(in the rows, 128 means zero)
Each path below is one point turned by a fixed rotation once a step. After each direction that follows a path, write how fast that rotation turns it, in degrees a step (0 if it stays still).
Each turn is a multiple of 5 degrees from 10 to 175, or 0.
Each row of a path follows its step; steps can be skipped.

step 0: [127 130 117 132 126 139 131 127 131 129 115 124 114 118 127 119 128 133
 129 142 129 129 142 121 130 131 127 117 128 116 136 121 130 121 121 130
 128 133 125 133 127 130 129 127 130 139 135 128 124 137 133 127 135 119
 126 129 119 129 140 133 123 123 126 136 129 120 124 136 128 133 133 129
 127 126 130 128 130 117 138]
step 3: [123 131 135 128 127 137 134 136 124 126 121 118 134 121 122 139 121 121
 130 137 131 118 121 132 132 128 133 123 125 122 127 139 119 121 125 126
 130 128 140 125 138 131 123 125 123 130 135 124 125 139 126 137 128 129
 124 131 123 138 134 132 127 129 133 126 125 118 138 122 132 129 119 121
 124 121 129 140 126 126 143]
step 4: [124 126 112 128 132 128 119 128 127 120 131 123 128 136 125 129 142 125
 123 135 134 122 139 117 131 129 129 137 131 123 131 122 120 120 123 123
 134 134 122 125 125 126 126 126 129 120 125 133 133 136 122 141 130 129
 130 133 124 129 122 144 123 126 126 129 129 132 130 142 128 129 125 126
 140 122 119 133 120 128 141]
step 6: [130 126 137 123 138 125 130 115 125 141 128 129 140 123 124 132 132 128
 128 126 134 122 135 126 123 122 129 140 130 131 126 127 127 124 139 135
 127 128 134 127 136 138 119 113 128 133 128 119 122 125 127 129 129 118
 129 133 137 129 132 135 131 120 143 126 136 120 132 135 124 126 126 137
 129 130 125 127 121 135 140]
step 13: [126 131 130 134 133 126 143 133 132 133 127 131 111 124 118 131 127 126
 130 133 131 126 126 131 121 140 127 121 127 120 136 126 129 131 132 126
 128 124 134 126 131 131 127 114 141 130 134 113 120 137 128 127 124 131
 116 123 123 125 120 122 133 119 119 134 132 129 127 130 127 134 129 124
 131 136 126 141 137 122 125]
step 15: [125 135 119 125 138 141 130 136 127 130 129 125 139 118 131 126 121 122
 124 128 128 130 136 129 136 136 124 129 133 119 125 134 121 128 122 138
 135 128 127 132 132 127 133 140 133 127 126 128 134 132 123 128 130 128
 125 124 119 129 127 121 131 132 129 120 122 127 115 149 122 140 126 131
 138 129 126 140 130 127 122]
step 18: [124 118 120 130 133 136 128 134 125 134 121 125 123 124 124 117 125 130
 132 125 135 131 132 120 130 132 134 120 136 124 135 141 132 126 124 127
 135 134 140 121 140 121 124 128 132 124 140 127 126 118 125 118 134 134
 124 134 134 127 129 138 124 124 130 134 131 114 127 134 135 132 127 135
 125 128 119 139 133 121 126]
step 20: [124 122 129 128 135 125 135 144 120 133 128 135 132 134 124 124 125 117
 116 131 128 129 127 129 135 123 132 129 125 135 124 128 130 122 120 127
 133 137 121 127 130 126 127 136 134 125 123 133 127 134 115 126 132 118
 136 118 124 129 123 133 116 123 129 135 136 122 134 131 119 133 126 123
 143 125 130 134 127 133 143]
step 22: [125 118 130 124 128 132 124 131 128 133 128 129 129 130 134 131 124 128
 137 131 134 120 141 130 123 123 139 139 129 129 134 127 124 127 134 114
 119 132 137 125 129 126 131 133 121 124 132 124 121 134 115 144 135 129
 127 133 135 128 135 139 127 133 135 123 131 119 123 135 129 132 115 129
 125 126 119 126 128 120 142]
step 26: [126 116 130 124 128 139 133 130 123 125 135 124 125 130 126 128 125 135
 119 125 130 135 132 131 129 140 124 127 138 121 129 136 127 120 126 122
 131 133 140 129 127 107 123 119 137 127 141 120 126 131 126 128 123 135
 122 130 133 128 133 121 140 133 129 124 135 122 126 133 137 132 125 131
 131 125 117 136 120 124 134]
Directions:
[127 127 127 130 129 128 125 127 128 129 129 126 126 126 127 128 128 126
 130 128 126 129 126 129 128 126 125 132 128 129 129 131 128 127 127 130
 131 130 126 129 128 127 127 127 130 125 127 130 128 128 130 131 129 127
 130 128 127 126 126 128 127 126 127 130 129 129 126 126 131 128 127 128
 128 129 129 128 128 125 127]	110
[127 132 123 128 130 125 131 130 128 128 129 126 127 127 128 130 127 127
 127 127 127 129 129 128 129 128 128 126 127 128 127 127 128 126 127 131
 125 129 128 127 125 128 129 126 126 126 128 130 129 129 128 127 126 129
 130 127 128 127 130 129 127 128 127 130 128 128 128 127 126 127 128 127
 128 129 129 128 125 126 130]	90
[125 127 129 127 129 128 125 127 128 125 129 127 131 127 127 127 129 129
 128 129 128 129 130 126 128 129 131 128 127 129 130 129 126 125 130 128
 126 125 127 128 126 130 130 130 126 130 127 129 125 128 130 130 128 131
 130 129 128 127 128 131 126 129 128 127 127 127 128 128 129 128 128 128
 128 130 128 130 128 128 125]	60
[128 130 128 128 126 128 129 130 131 127 130 131 127 124 129 128 127 128
 128 130 130 129 129 128 128 128 130 129 129 128 130 130 127 128 128 125
 127 130 124 127 128 128 127 131 128 127 128 129 126 127 129 128 129 127
 127 125 128 129 130 127 128 127 129 127 128 129 124 129 126 125 126 126
 128 127 131 126 128 127 129]	145
[129 128 128 127 127 128 127 130 128 127 126 128 129 130 130 128 125 127
 124 129 126 126 127 125 127 128 128 127 127 126 127 127 126 128 130 129
 131 126 127 129 128 128 128 127 130 126 127 131 126 128 128 130 129 129
 128 126 126 131 129 126 127 126 130 129 128 127 129 127 128 130 129 125
 128 127 131 128 127 129 128]	85
[129 128 127 129 129 128 128 129 127 129 124 129 131 131 130 126 128 129
 127 128 128 127 128 129 128 129 127 128 129 128 131 128 131 127 126 129
 126 127 127 128 127 128 127 129 126 128 127 129 132 128 124 131 130 130
 127 126 129 127 127 127 126 126 128 126 129 130 126 128 128 129 127 128
 129 128 129 128 131 127 127]	140
[126 130 127 127 128 131 128 127 131 127 130 127 129 131 126 128 127 129
 127 128 127 130 127 128 127 128 128 128 130 127 130 130 128 127 128 128
 129 127 129 128 129 130 128 129 128 128 127 131 129 129 129 130 126 124
 127 127 126 129 128 129 125 130 125 128 129 127 126 126 124 128 129 129
 126 129 126 127 129 131 130]	90
